Here is a table of points, one per row:
array([ 41,  -5, -28, -52,  38,  33,  58, -35,   7,  31,  -3,  -9,   1, -48,  58, -54,  43,  54,
       -32,  39,  37,  39, -22, -42,  13, -51,  18, -64, -19,  73,  72,  26])
array([  42,   10,   44,   30,  -44,   46,  -36,   40,  -15,   67,   -5,  -22,  -14,  -39, -113,
        -67,   21,   42,   60,   32,  -47,   33,  -23,   39,  -37,  -44,  -14,  -16,  -50,  -26,
         15,    3])
array([  56,  -37,  -19,   45,   31,   47,   76,   11,   32,  -35,   33,  -28,  -24,  -14,  -38,
          0,  -63,   -6,  -16,  -17, -102,   33,   26,    3,  -23,   53,   21,   11,  -12,   24,
        -17,  -26])
array([ 30, -50, -33,  84, -43, -11, -32, -54,  22, -34,  88,  50,  10, -16, -23, -41,  23, -12,
        43, -60,  41, -23,  -2,  -4,  48,  30,  -6,  13,  27, -15,  50,  31])
array([ 30, -15,  28, -27,  55,  17, -57, -11, -43, -63,  -4, -53,  16, -22,  -3, -14,  30, -44,
       -46,  -9, -18,  31,  26, -32,  65,  -7, -24,  53, -48,  33, -76,   8])
array([-38, -19,  36,  38, -96,  -7,  10,   1,  12,  10,   4, -74,  -3,  79,  15, -51,  47,   4,
        25,  20,  14, -72,   6, -44,  23,  34, -15, -69,  13,  68, -47, -69])
array([ -9,  22,  75,  17,  22, -10,   0,  74, -35, -14, -39, -50,  40, -98,  76,  11, -20,  82,
        46, -18,   6, -40, -14,  48, -13,  13,  40,   0,  31, -11,   2,  34])
array([ 13,  -7,  30, -12, -32,   5,   2, -43,  -5,  -8, -70, -32,  21,   0,   1,  16,   1, -58,
       -41, -12, -10, -21, -40,   6,  54,  76,  -7,  36, -71, -22, 127,  16])
array([-12, -49,  49, -51, -27, -69, -48,  19,   9,  22,  30, -16, -73, -13,  63, -74, -65, -31,
        15, -32, -10, -18,  23,  32,  42, -20, -25, -18, -12, -11,  15,  52])
array([ 76, -58,  -5,  13,  22,  42, -30,  17,  48,  53, -25,  65,  72,  16,  52,  53,  24,   7,
        13,  37, -46, -35, -11,   3,  64,   4, -67, -14,  23, -53, -12, -32])
array([  45,   27,  -26,   14,  -75,   40,   29,   47,   24,    7,   23,  -27,   -2,    7,   65,
         27,  -10,  -14,   40,  -11,   31,  -49,  -15, -105,  -32,  -43,   21,   41,  -83,  -51,
        -49,   53])
array([-14, -68, -47,  17,   0,  -7,  37, -19, -98,  41,  -6,  41,  -4, -18,  38, -19, -17,  12,
       -52, -75, -37, -26, -11,  -6, -26, -80,  -9, -25, -19, -17, -26, -63])
array([-68, -22,  57,  11, -34,   6,   1,   8,  83,  26, -66,  48, -44,  16, -19,  48,  36, -25,
         0, -28, -49,  14,   0,   4, -43,   1,  30,   2, -48,  -9,   3,   6])
array([-20,  65,  77,  -5, -19,   3,  15, -12,  -4, -46,  50,  44, -38, -76, -30,  54, -11,  35,
       -20, -56, -19,   8,  42, -68, -10,   4, -60, -28,  -4,  21,  34, -50])
array([ -23,   14,  -22,  -39,    7,   54,   16,  101,    5,  -36,  -17,   19,   10,   96,    0,
        -51, -120,   25,  -32,   -6,  -14,   22,    9,   11,   26,   15,  -33,  -10,   -4,    7,
         20,   15])
array([  9,   6, -24,  29,  27,  31, -51,  30, -94, -23, -34,  48,  20,  31,   5,  25,   8, -52,
        57, -33,  54, -36,  56,  37, -27,  15,  60, -17, -58,  55,  45, -34])
array([-43,  -2, -99,  22,  35, -30, -42,  31,  58,  18,  70, -99,   8, -14,  20,  64,  24,  24,
        -2,   0, -19,  39,  11,   2, -32, -16,   3,  25, -11,  21,  69, -28])
array([-20, -56,  32, -12,  18,   1,  30, -16,  39, -57,   1,  24, -65,  18,  54, -40,  42,  19,
        30,  14,  -8,  -9, -31,  69, -23,  38,  47,  49,   7,  32, -20, -58])
array([-80,  86,  -6,  38,  16,  63,  18, -19,   1,  15,  45,  26, -35,  46,  19,  13,  64,  12,
       -45, -15,  46,  35, -13,  79,  55, -47,  -6,  32,  -1, -64, -22,  10])
array([-35, -29,  -4, -22,  12, -35, 103,  -5,  13,  56,  10,  23,  42, -28, -44,  41, -47, -48,
        12,  40,  65, -36,   2,  59, -16,  38, -40,  11,  -7,  66, -13,  39])
array([ -20,   13,   24,    1,   26,    4,   17,  -59, -106,   18,   47,  -52,  -27,   45,    6,
         51,  -38,   10,   28,   65,  -48,  -13,   12,  -13,   10,   12,   54,    8,    0,  -43,
         20,    9])
array([  2, -44, -42,  30, -50,  55, -23,  44, -64,  24, -23,  25, -67, -28,  24,  25,  40, -22,
       -54,  66,  15,  38,  34, -16, -22,  -2, -44,  44,  76,  37,  -8,  70])
array([  35,   21,   -3,  -48, -101,  -29,   91,  -33,  -16,  -16,  -58,  -30,   66,   29,  -55,
          9,   -4,   62,   20,  -62,   17,   32,   17,   40,   41,  -40,   15,   70,   39,   14,
        -12,    3])
array([-25,  13, -23,  -5,  69,  -2, -82, -57,  -8, 119, -52, -17,   5,  24,   4,  11, -32,  41,
       -14, -55,  -3,  -8, -27, -74, -51,  41, -21,  55,  39,  24, -34,  22])
array([ 43, -16, -32,  24,  15, -74, -62, -15,  35,  -9, -32,  50, -48,  32, -35,  29,   3,  92,
       -31,  35,  29, -19, 107,  28,  39, -12,  33, -24, -38, -18,  -2,  -1])
array([-21,  86, -76, -53, -30, -71,  -9, -13,   8,  -8,  17,  68, -13, -29,   9, -41,  26,  19,
        16,  48, -85, -17, -13, -15,   9,  36,  -9,  41, -55,  34, -39,  22])
array([-15,  26,  41,  46,   5,   4,   1, -27,  29,  -5,  -8,  14,  32,   3,  -8, -98, -56,  19,
        37,  62,  91,  38,  59, -18, -36,  40, -17,  55,  21, -14,   4, -48])
array([-12,  32,   0,  66,  -8,   4, -58, -97,  60, -68, -23,  -2,  25,  -2,   7,  48, -68, -13,
         1,  40, -27,   3, -58,  61,   9, -81, -34, -57,   8,  52, -42,  16])
array([-67, -60,  21, -22, -21,  -3,   2,  -1, -11,  12,  26,  24,  96,   4,  18,  10,   9,  -9,
        15,  25, -10, 117,   5, -32,  10,  23,  73, -66,   6, -19, -15,  55])
array([  -1,  -14,  -22, -127,  -61,   49,  -85,  -38,   44,  -13,   19,  -21,   -6,  -53,  -43,
         15,  -27,  -13,   -3,   14,   39,  -33,   -1,    6,  -17,   -4,   78,   -9,   49,  -29,
        -25,  -52])
array([ 86,  53,  24, -24, -12, -64, -17, -15, -27,  -3,   9,  -1, -19,  70,  57,  19,  17, -65,
        -7,   7,  10,  60, -19,  15, -97, -19, -52,  -5,  48, -32,  31, -13])
array([ 14,   3,  71, -34,  68,  15, -15,  28,   4,  23,  87,  28,  72,  56, -26,   0,  39, -12,
       -46, -13, -28, -59,   6,   8, -39, -70,   8,  50,  27,  32,  12,  28])
array([ -7, -26,  10,  -7,  39, -59,  17,  61, -14, -13,   7,   5, -38,   3, -71,  48, -22,   3,
        45,  24,  69,  29, -98, -33,  69, -12, -28,  17,  -7,   7,  -5, -60])
array([-32, -35, -24, -10,  37,  -2,  13,  -8, -38, -62,   3, -40,  19,  10, -46,  -6,  37,  43,
       -59,  -7,  42, -24, -26,  32, -79,  51, -81, -75, -20, -64, -30,  55])
array([  0,  58, -21,  13,  23, -16,  27,  -2,  20,  38, -27, -23,  32, -55,  13, -12,  32, -79,
       -67,   4,  16,   2,  42,  23,  20,  29,   0, -24,  -6, -57, -21, -85])
array([ 79,  69,   1,   3,  37,  15,  17,  23,  -8,  57,  10, -16, -65,  12,  -1,   6,  -4, -25,
        17, -69,  -4,  29, -17,  -1,  43,  51,  54, -66,  44,  11, -60,  42])
array([-35,  -7, -50, -28,  63,  22,  52, -15,  18, -64, -61, -14, -23, -22,  -3,  -5,  51, -43,
       123, -12, -23, -21,  33, -44,   3, -39, -52, -10,  54, -32,  18,  10])
array([ -5,  18, -12,  52, -13, -66,  13,  58,  16, -57, -29,  23,  20, -20, -49, -49, -15, -34,
       -73,  19, -12, -46, -74, -63, -22, -16,  88, -13,  59, -24,  31,  -5])
Along one direction, these points spread out more than along any other. Take the direction at right angles to it along which they spread out most. Go by this last direction. How far along it is each point below, from 0 to 99? 50 is the average, and the first point above lies past it. One standard deviation of the points above along it is 16.
array([  -1,  -14,  -22, -127,  -61,   49,  -85,  -38,   44,  -13,   19,  -21,   -6,  -53,  -43,
         15,  -27,  -13,   -3,   14,   39,  -33,   -1,    6,  -17,   -4,   78,   -9,   49,  -29,
        -25,  -52]) 41
array([ 30, -50, -33,  84, -43, -11, -32, -54,  22, -34,  88,  50,  10, -16, -23, -41,  23, -12,
        43, -60,  41, -23,  -2,  -4,  48,  30,  -6,  13,  27, -15,  50,  31]) 30
array([ 86,  53,  24, -24, -12, -64, -17, -15, -27,  -3,   9,  -1, -19,  70,  57,  19,  17, -65,
        -7,   7,  10,  60, -19,  15, -97, -19, -52,  -5,  48, -32,  31, -13]) 46
array([ 13,  -7,  30, -12, -32,   5,   2, -43,  -5,  -8, -70, -32,  21,   0,   1,  16,   1, -58,
       -41, -12, -10, -21, -40,   6,  54,  76,  -7,  36, -71, -22, 127,  16]) 51
array([  0,  58, -21,  13,  23, -16,  27,  -2,  20,  38, -27, -23,  32, -55,  13, -12,  32, -79,
       -67,   4,  16,   2,  42,  23,  20,  29,   0, -24,  -6, -57, -21, -85]) 37
array([-12, -49,  49, -51, -27, -69, -48,  19,   9,  22,  30, -16, -73, -13,  63, -74, -65, -31,
        15, -32, -10, -18,  23,  32,  42, -20, -25, -18, -12, -11,  15,  52]) 60
array([-35, -29,  -4, -22,  12, -35, 103,  -5,  13,  56,  10,  23,  42, -28, -44,  41, -47, -48,
        12,  40,  65, -36,   2,  59, -16,  38, -40,  11,  -7,  66, -13,  39]) 55
array([ -5,  18, -12,  52, -13, -66,  13,  58,  16, -57, -29,  23,  20, -20, -49, -49, -15, -34,
       -73,  19, -12, -46, -74, -63, -22, -16,  88, -13,  59, -24,  31,  -5]) 61
array([-80,  86,  -6,  38,  16,  63,  18, -19,   1,  15,  45,  26, -35,  46,  19,  13,  64,  12,
       -45, -15,  46,  35, -13,  79,  55, -47,  -6,  32,  -1, -64, -22,  10]) 23
array([ 14,   3,  71, -34,  68,  15, -15,  28,   4,  23,  87,  28,  72,  56, -26,   0,  39, -12,
       -46, -13, -28, -59,   6,   8, -39, -70,   8,  50,  27,  32,  12,  28]) 51
array([ 79,  69,   1,   3,  37,  15,  17,  23,  -8,  57,  10, -16, -65,  12,  -1,   6,  -4, -25,
        17, -69,  -4,  29, -17,  -1,  43,  51,  54, -66,  44,  11, -60,  42]) 73
